128 stands for zero in the data rows.
Each row of this table is followed by its label. One hidden rule gives the labels. It looks at one to three of the table's principal directions, none of them among the few with the most spread.
130,119,121,125,120,137,133,151,118,131,113,145,117,122,124,144,109,110,125,116,127,117,115,105,125,151,127,133,133,96,120,120,100,138,124,125,160,142,129,109,106,108,115,138,129,136,119,141 d
96,80,120,99,92,114,122,118,149,114,137,85,147,84,140,109,119,143,101,126,150,169,133,149,155,138,124,130,168,111,117,104,121,128,118,101,125,115,150,126,138,122,151,126,140,157,107,154 d
141,136,99,118,113,159,125,143,103,137,125,138,141,121,138,156,111,105,136,102,129,141,111,119,133,135,128,142,122,82,154,113,98,125,155,135,148,146,128,104,143,115,114,133,95,141,117,156 s
159,123,140,124,112,164,105,140,164,125,103,93,137,114,127,120,142,185,123,133,144,180,144,183,164,87,125,134,145,143,138,139,168,88,142,113,90,64,123,145,135,148,147,124,147,144,110,126 d
127,125,139,132,135,153,126,139,143,119,109,136,137,135,117,114,142,150,128,148,130,132,128,131,133,121,142,125,125,147,116,135,140,128,123,130,108,93,107,147,116,129,133,117,151,84,135,101 i
153,147,99,136,134,141,112,137,122,132,132,151,124,131,132,155,119,100,125,98,115,119,87,111,116,139,131,130,129,93,162,111,95,140,168,138,163,179,133,107,153,127,128,122,93,152,121,157 s
120,108,124,137,138,134,127,123,129,109,90,138,144,132,126,109,151,149,122,144,98,114,116,110,131,122,154,109,131,125,111,108,128,134,132,125,116,104,117,140,139,126,139,104,162,94,131,108 i
121,139,109,113,135,145,139,136,161,133,112,95,165,83,130,114,112,126,108,98,126,143,126,169,153,155,95,158,142,97,134,148,112,109,117,132,130,152,144,97,124,138,121,119,107,193,141,165 d
91,93,162,137,143,101,187,119,109,118,142,140,126,117,116,121,102,130,136,145,142,129,165,113,132,120,159,102,109,130,67,123,140,151,69,120,132,136,126,131,88,142,107,186,172,111,140,110 d
104,109,100,98,87,105,97,68,174,93,146,92,135,99,149,123,133,137,119,127,162,154,113,166,137,137,107,133,152,130,157,89,114,132,131,108,89,103,137,152,157,151,153,97,73,154,119,133 s
115,142,146,141,166,158,143,101,162,119,146,154,129,129,104,100,130,138,146,166,133,129,115,131,114,116,134,134,115,156,122,132,155,146,109,152,105,123,99,163,120,141,133,123,116,80,129,118 d
126,127,148,147,109,106,121,127,89,144,140,147,84,173,137,165,117,95,155,145,148,101,171,85,99,152,138,130,116,161,116,119,138,147,110,128,138,101,138,146,76,109,102,147,147,96,116,108 d
131,119,86,124,139,151,109,127,144,118,110,103,186,99,122,107,144,141,98,123,94,146,80,129,147,136,125,113,163,107,136,105,114,129,176,136,145,164,140,126,196,113,172,82,130,127,119,152 i
147,171,154,146,143,129,130,130,107,152,127,162,86,178,131,153,119,100,160,132,137,93,158,106,98,146,116,165,100,156,135,157,147,129,116,151,124,118,123,122,88,129,83,131,111,117,132,122 i
124,142,108,134,134,113,116,81,153,107,170,120,137,131,124,117,146,132,129,145,130,132,113,142,122,116,132,103,122,162,142,105,146,136,148,137,106,147,131,165,176,144,162,113,99,110,142,114 d
150,131,158,140,127,98,122,145,98,146,143,144,83,192,136,142,156,112,133,144,121,98,150,108,99,98,151,101,111,167,119,161,146,126,130,134,125,105,127,143,109,119,133,136,168,104,130,92 s
103,113,114,106,102,105,113,108,123,128,147,101,128,107,134,120,129,124,126,132,132,140,126,126,127,136,105,137,146,120,138,105,120,125,135,121,136,127,144,130,150,106,139,117,110,137,107,145 i
104,92,118,109,121,88,131,108,128,111,135,122,137,130,137,122,133,114,106,134,133,118,109,108,119,150,132,107,151,126,108,115,101,157,128,127,137,152,139,127,148,120,149,105,133,122,123,125 d
134,130,74,113,99,161,113,127,127,119,138,112,153,91,129,140,105,116,117,109,123,160,93,128,151,133,125,131,140,76,150,82,111,117,166,126,159,161,150,114,177,101,145,130,92,163,116,169 d
161,106,113,107,121,125,118,154,128,136,119,88,156,122,138,131,143,145,93,108,116,164,109,155,153,89,134,98,155,109,130,144,124,103,173,128,142,146,149,111,182,127,171,118,156,174,111,141 s
150,135,133,158,171,169,127,136,164,125,69,127,178,103,125,116,126,175,123,111,115,134,115,157,152,138,125,133,148,130,140,137,132,130,124,119,105,129,106,124,121,178,128,106,142,139,141,130 s
186,147,90,115,147,192,113,171,118,155,113,119,179,156,124,146,132,125,116,131,104,157,72,112,132,92,143,112,139,119,147,143,130,112,209,182,165,169,134,127,199,90,176,96,142,122,109,130 d
70,109,124,131,128,68,151,58,120,92,179,119,128,90,144,122,113,105,116,122,151,143,148,141,128,143,122,119,131,121,108,85,118,151,88,96,122,158,143,116,143,167,123,147,91,165,136,149 i
115,125,133,147,84,163,100,129,122,137,135,127,89,102,130,150,87,134,160,142,151,159,162,113,132,129,133,166,133,120,147,66,157,118,107,97,144,64,137,153,73,106,105,172,134,136,88,148 i
141,155,161,127,159,142,154,157,113,146,126,140,125,129,115,133,132,114,127,105,139,140,146,161,129,122,100,154,109,118,121,197,117,114,115,140,127,137,108,84,104,151,88,141,106,135,133,147 i
127,165,136,162,155,97,124,129,122,137,138,171,59,162,125,132,146,99,142,132,93,70,140,98,84,135,130,137,96,140,129,123,132,129,123,141,150,131,129,130,99,125,108,135,129,133,133,119 i
109,71,150,82,98,117,140,134,138,112,115,95,159,106,137,107,134,153,99,125,165,165,132,163,159,124,124,121,160,118,104,161,110,130,107,103,95,98,119,113,126,137,137,117,145,124,122,128 s
147,137,108,126,85,188,107,130,138,127,129,103,125,106,119,142,97,159,150,146,140,185,137,136,160,81,148,144,119,115,146,76,182,88,149,124,131,80,145,158,141,104,134,166,132,143,106,135 i
140,115,124,115,130,127,142,136,140,127,130,113,152,118,120,111,132,158,124,129,120,134,112,145,145,99,133,96,128,128,126,141,134,119,134,127,119,144,121,137,153,130,155,138,142,130,142,112 d
101,89,132,112,133,105,156,91,115,93,113,139,147,145,130,108,147,129,120,154,121,116,120,105,128,117,163,98,121,125,84,118,125,151,118,136,102,120,121,135,156,132,132,108,146,81,139,103 s
164,122,125,102,84,141,103,150,134,132,102,101,122,135,123,144,150,146,130,115,137,144,133,158,149,113,114,129,130,117,144,152,124,98,162,128,108,84,133,130,136,117,126,119,119,120,113,128 s
113,94,140,87,114,97,155,136,142,103,98,104,150,91,110,112,143,158,107,101,149,145,140,173,164,148,96,126,134,100,94,164,92,122,117,113,103,125,119,91,133,150,104,125,113,120,137,133 d
112,99,89,143,102,119,82,108,186,113,137,100,142,113,119,100,129,139,110,161,101,91,79,93,121,160,147,84,173,158,139,66,134,159,133,115,147,143,159,203,131,83,203,100,168,113,137,105 s
133,151,122,121,136,167,132,127,130,138,139,105,160,99,145,133,102,135,125,112,151,188,139,170,152,106,113,163,132,116,150,133,145,99,129,127,120,129,129,103,146,153,123,136,101,183,123,159 i
125,117,97,131,129,151,107,137,133,117,101,135,156,127,127,121,135,129,111,135,108,121,92,95,129,158,142,123,153,120,128,95,110,145,157,133,145,137,129,134,153,101,152,86,143,98,121,129 i
133,131,111,145,134,111,111,108,105,111,120,170,109,174,156,152,149,109,136,131,120,97,121,90,99,137,158,114,116,140,138,91,111,151,150,130,119,116,115,135,145,141,129,98,122,101,128,101 d
127,111,167,122,119,127,162,170,46,141,100,174,103,179,130,167,120,93,147,127,145,109,166,78,112,135,154,135,95,112,85,162,104,143,106,135,141,98,108,92,73,108,63,156,158,68,125,106 i
140,90,119,116,111,121,102,142,149,114,114,69,180,109,130,112,170,155,76,117,126,162,118,176,163,120,125,83,174,139,119,150,116,118,157,105,110,118,141,134,166,136,183,91,161,128,129,124 s
133,105,112,112,88,156,105,136,142,115,113,110,137,107,139,134,120,147,118,125,149,166,122,142,153,125,134,134,152,110,138,100,125,116,139,104,120,90,129,132,134,121,143,123,130,140,108,137 d
128,104,153,118,132,113,142,132,107,122,121,131,133,155,126,117,149,140,119,149,131,129,138,118,130,109,146,104,129,150,93,153,140,133,126,130,112,112,119,130,140,124,137,119,165,86,128,103 i
112,96,132,137,94,103,103,93,122,114,140,113,112,132,139,139,126,146,141,155,148,144,154,111,127,123,148,112,143,159,124,71,155,140,127,104,116,83,143,171,128,126,141,135,151,102,102,110 d
110,125,107,109,100,123,114,104,138,122,161,85,143,86,138,129,110,130,119,118,148,178,129,158,147,114,114,141,142,113,148,98,134,111,136,114,133,134,153,126,158,131,140,140,98,176,116,156 i
113,151,145,166,156,101,134,127,132,138,130,178,75,145,138,130,116,112,151,124,109,63,137,95,87,149,140,142,103,138,142,115,122,149,87,120,138,134,115,132,64,146,98,150,135,145,148,112 s
112,130,149,147,118,88,135,127,112,131,131,159,64,158,131,144,126,100,150,135,130,74,166,96,97,153,134,132,101,143,111,123,124,141,87,119,133,100,129,137,59,121,92,155,141,117,137,103 d
112,119,158,127,122,104,168,151,108,161,152,135,89,126,115,133,86,90,142,128,128,92,148,101,109,138,121,130,115,110,103,156,122,138,68,131,172,157,145,118,50,95,99,191,151,160,132,138 s
149,117,124,140,141,148,133,148,117,109,76,167,134,171,96,124,158,144,133,157,90,83,96,76,122,123,169,85,109,134,93,124,126,146,153,151,130,118,107,153,140,98,135,106,172,31,144,75 i
106,96,134,103,103,103,115,95,175,107,154,88,134,106,141,99,140,172,118,150,161,165,138,172,144,101,128,114,149,163,131,114,152,120,115,105,80,85,126,167,144,151,168,121,134,135,122,107 d
142,115,112,130,144,143,111,133,153,109,82,101,187,116,122,108,163,169,97,123,106,146,106,151,157,126,135,106,154,134,122,130,127,122,166,128,109,126,127,131,178,145,160,79,152,108,136,119 i
109,109,152,151,139,87,135,117,82,128,122,166,97,180,132,138,134,104,142,159,116,74,142,55,88,145,157,106,121,160,94,113,129,167,106,130,143,121,125,145,98,108,116,125,173,70,126,90 i
153,109,173,93,95,127,139,127,111,115,125,93,121,130,133,138,162,166,127,119,174,203,180,216,169,44,121,121,109,127,115,186,152,75,128,105,59,39,107,112,140,175,109,153,118,130,114,118 s
96,69,108,54,106,83,128,95,161,94,152,38,215,59,134,91,140,147,53,100,158,205,84,197,176,125,94,108,195,97,119,149,87,131,154,111,117,188,158,92,227,149,181,84,95,176,123,172 i
152,129,123,127,146,169,129,149,116,142,99,142,151,142,124,137,114,132,132,135,119,135,100,98,127,123,138,134,138,118,129,129,130,134,152,153,150,144,122,121,145,110,134,112,144,114,110,133 s
144,127,137,109,92,160,124,151,138,134,128,102,120,109,117,128,122,156,136,128,150,172,153,167,160,97,121,143,122,119,131,141,155,88,129,118,111,79,129,131,118,119,121,158,130,137,116,136 d
132,135,136,137,130,137,123,119,147,117,114,139,106,127,124,115,148,163,147,139,119,128,140,146,131,99,134,132,109,134,136,116,150,109,126,122,96,77,108,148,123,147,122,132,128,116,124,112 d
151,101,115,125,143,101,119,128,142,107,115,130,152,153,153,109,177,153,92,118,106,114,99,141,135,114,157,73,150,141,128,138,114,137,163,118,97,144,118,129,187,158,182,81,157,127,143,107 d
101,123,145,135,139,89,144,111,125,133,167,139,93,140,137,118,122,105,131,147,126,104,140,110,99,119,138,119,120,146,113,124,139,141,91,128,139,138,135,141,102,125,134,150,146,145,131,117 s
86,133,173,132,138,110,157,86,141,125,157,131,110,120,131,121,97,119,150,144,174,134,173,145,117,134,119,162,111,157,115,142,153,143,54,122,96,106,120,137,66,165,87,159,109,135,141,123 s
Here are more rows. What is the label of each one?
119,103,138,104,113,135,158,127,114,113,122,107,147,125,124,122,122,146,122,145,142,167,149,139,157,83,156,114,113,119,87,131,153,108,117,129,113,99,133,126,141,125,126,154,158,122,134,110 i
170,168,112,159,166,194,114,161,165,147,97,119,159,101,105,120,115,153,119,114,95,139,97,146,148,127,113,142,144,119,150,136,149,105,153,140,153,161,132,123,137,129,145,120,136,165,131,155 i
102,100,127,115,115,104,123,116,134,111,118,116,143,117,134,120,139,122,109,124,138,120,122,130,129,159,119,123,149,127,118,129,97,148,114,112,118,122,127,125,120,131,131,103,125,115,133,123 s
150,124,91,85,130,174,129,148,155,131,111,61,220,76,129,117,125,143,81,91,124,199,81,193,178,99,109,128,160,77,146,162,106,95,174,145,134,172,145,91,200,136,165,101,107,194,130,170 s
200,182,113,125,142,172,106,167,128,165,120,106,144,161,133,144,155,142,133,113,105,151,118,167,136,64,122,129,108,138,174,178,155,70,193,166,120,124,128,126,175,130,150,116,122,156,131,121 i
148,151,125,140,150,144,124,119,125,133,128,138,124,136,148,129,140,141,137,122,116,143,132,147,128,90,135,136,116,127,153,124,148,106,146,131,109,116,116,122,155,158,132,124,118,157,120,136 d
156,160,131,132,154,190,154,158,121,139,109,150,145,118,109,129,121,138,143,116,126,147,131,150,149,120,113,150,105,105,128,161,134,105,134,145,122,132,99,101,129,135,102,140,105,118,131,146 d
122,113,138,96,85,106,135,130,121,139,156,98,111,104,119,135,108,125,137,119,152,143,137,148,137,112,102,128,126,108,134,144,122,114,111,114,136,128,141,124,112,110,118,169,107,154,121,139 s
113,125,157,146,161,138,167,145,104,145,104,113,155,90,112,117,102,138,124,115,107,147,156,134,150,119,125,144,128,99,96,146,143,116,96,123,154,147,141,91,103,139,93,166,164,161,129,159 i
95,131,145,142,140,104,138,102,103,131,143,136,117,135,141,124,121,110,138,139,122,116,150,108,108,124,139,139,117,139,123,116,139,138,98,123,129,122,132,128,109,135,108,139,136,130,134,124 i
115,120,124,147,96,110,90,107,145,119,140,121,100,130,141,133,138,138,141,142,139,119,151,126,119,141,135,122,135,162,148,83,141,134,120,100,108,76,132,174,103,131,140,127,135,113,122,107 d
111,138,148,142,121,77,125,101,142,121,157,150,73,152,133,134,131,108,146,133,143,77,146,122,94,146,127,126,105,162,136,130,125,150,89,117,109,118,123,152,77,147,109,144,110,122,153,98 s
128,172,152,186,189,105,156,137,105,138,113,215,68,176,117,141,121,79,152,124,93,26,138,64,74,183,135,141,87,139,107,141,114,166,89,146,158,170,112,108,58,137,71,140,132,111,160,116 i
197,191,106,145,165,209,140,173,134,147,108,152,144,133,98,152,116,129,141,105,112,143,106,146,146,112,118,141,98,103,143,157,140,96,175,171,149,169,116,104,153,130,117,140,98,140,134,149 d
169,133,101,116,71,131,97,172,99,165,128,72,113,117,148,167,116,116,120,91,116,157,152,149,152,102,112,130,140,89,156,126,132,69,165,113,168,117,181,105,134,92,137,161,142,222,102,164 i
110,132,159,134,159,166,186,122,118,147,142,142,149,115,126,127,65,118,152,146,156,145,146,121,129,116,137,148,113,129,104,145,155,139,59,140,131,145,113,123,77,140,102,177,137,147,139,131 s
144,121,92,124,111,145,96,144,134,141,139,111,135,129,124,131,126,121,116,139,100,130,81,98,121,112,143,105,151,117,148,95,127,127,173,142,175,153,153,153,163,76,179,119,149,136,107,133 s
138,156,148,113,143,166,148,135,119,150,134,97,147,86,118,119,120,154,140,113,137,198,152,196,158,69,87,167,114,103,143,168,155,71,127,133,116,112,117,95,144,151,104,158,94,174,109,167 i
95,113,125,140,163,115,135,73,168,101,164,140,140,107,127,98,124,124,114,151,132,128,91,125,110,134,135,109,150,144,122,97,127,172,107,127,124,168,120,154,147,154,165,110,113,128,126,134 s
101,93,157,108,127,110,157,104,120,87,117,164,121,129,131,127,132,137,127,129,173,142,139,133,132,140,137,133,121,119,94,131,102,158,100,110,88,101,90,106,121,168,94,124,105,81,125,118 d
142,156,83,141,140,141,118,165,97,153,112,152,127,134,110,141,108,94,131,115,68,81,82,51,108,167,126,137,127,87,139,97,104,135,174,159,214,207,155,105,152,59,125,121,131,132,125,154 i
160,146,81,135,149,147,86,140,167,134,137,102,174,122,118,114,156,141,97,121,89,134,61,138,129,119,128,96,158,139,168,121,122,127,202,151,152,187,143,150,205,117,201,81,128,133,130,133 i
171,160,150,161,192,193,152,186,130,142,95,174,144,174,89,134,149,141,137,149,120,125,132,120,124,120,152,114,96,166,92,178,149,131,148,179,129,124,88,139,111,132,123,125,171,41,137,88 d
129,113,136,129,105,107,126,137,106,133,135,143,80,153,121,138,136,124,146,147,118,109,143,94,112,112,147,112,112,128,114,110,137,127,133,130,145,103,135,146,114,96,124,153,156,101,108,112 d
143,129,99,133,123,186,123,163,152,129,92,120,158,82,123,135,96,139,114,101,126,151,108,141,160,154,119,145,151,84,137,109,110,117,131,115,152,139,130,108,115,122,129,133,128,171,124,160 d
156,113,136,124,155,133,137,161,145,130,102,100,186,123,128,117,150,143,82,103,122,138,106,172,151,119,124,89,156,133,115,193,106,126,133,123,118,158,120,108,141,157,162,103,159,149,154,118 s
139,144,148,121,105,82,118,113,116,127,128,125,93,153,146,143,150,132,145,108,147,108,170,155,125,133,104,142,108,149,147,157,130,111,123,111,82,94,125,116,118,158,93,126,95,134,143,115 i
97,102,143,112,116,118,139,112,133,122,134,110,145,103,132,103,127,147,130,135,139,143,140,144,140,122,127,131,136,127,124,130,132,131,100,110,102,107,122,134,120,136,126,133,133,120,130,130 s
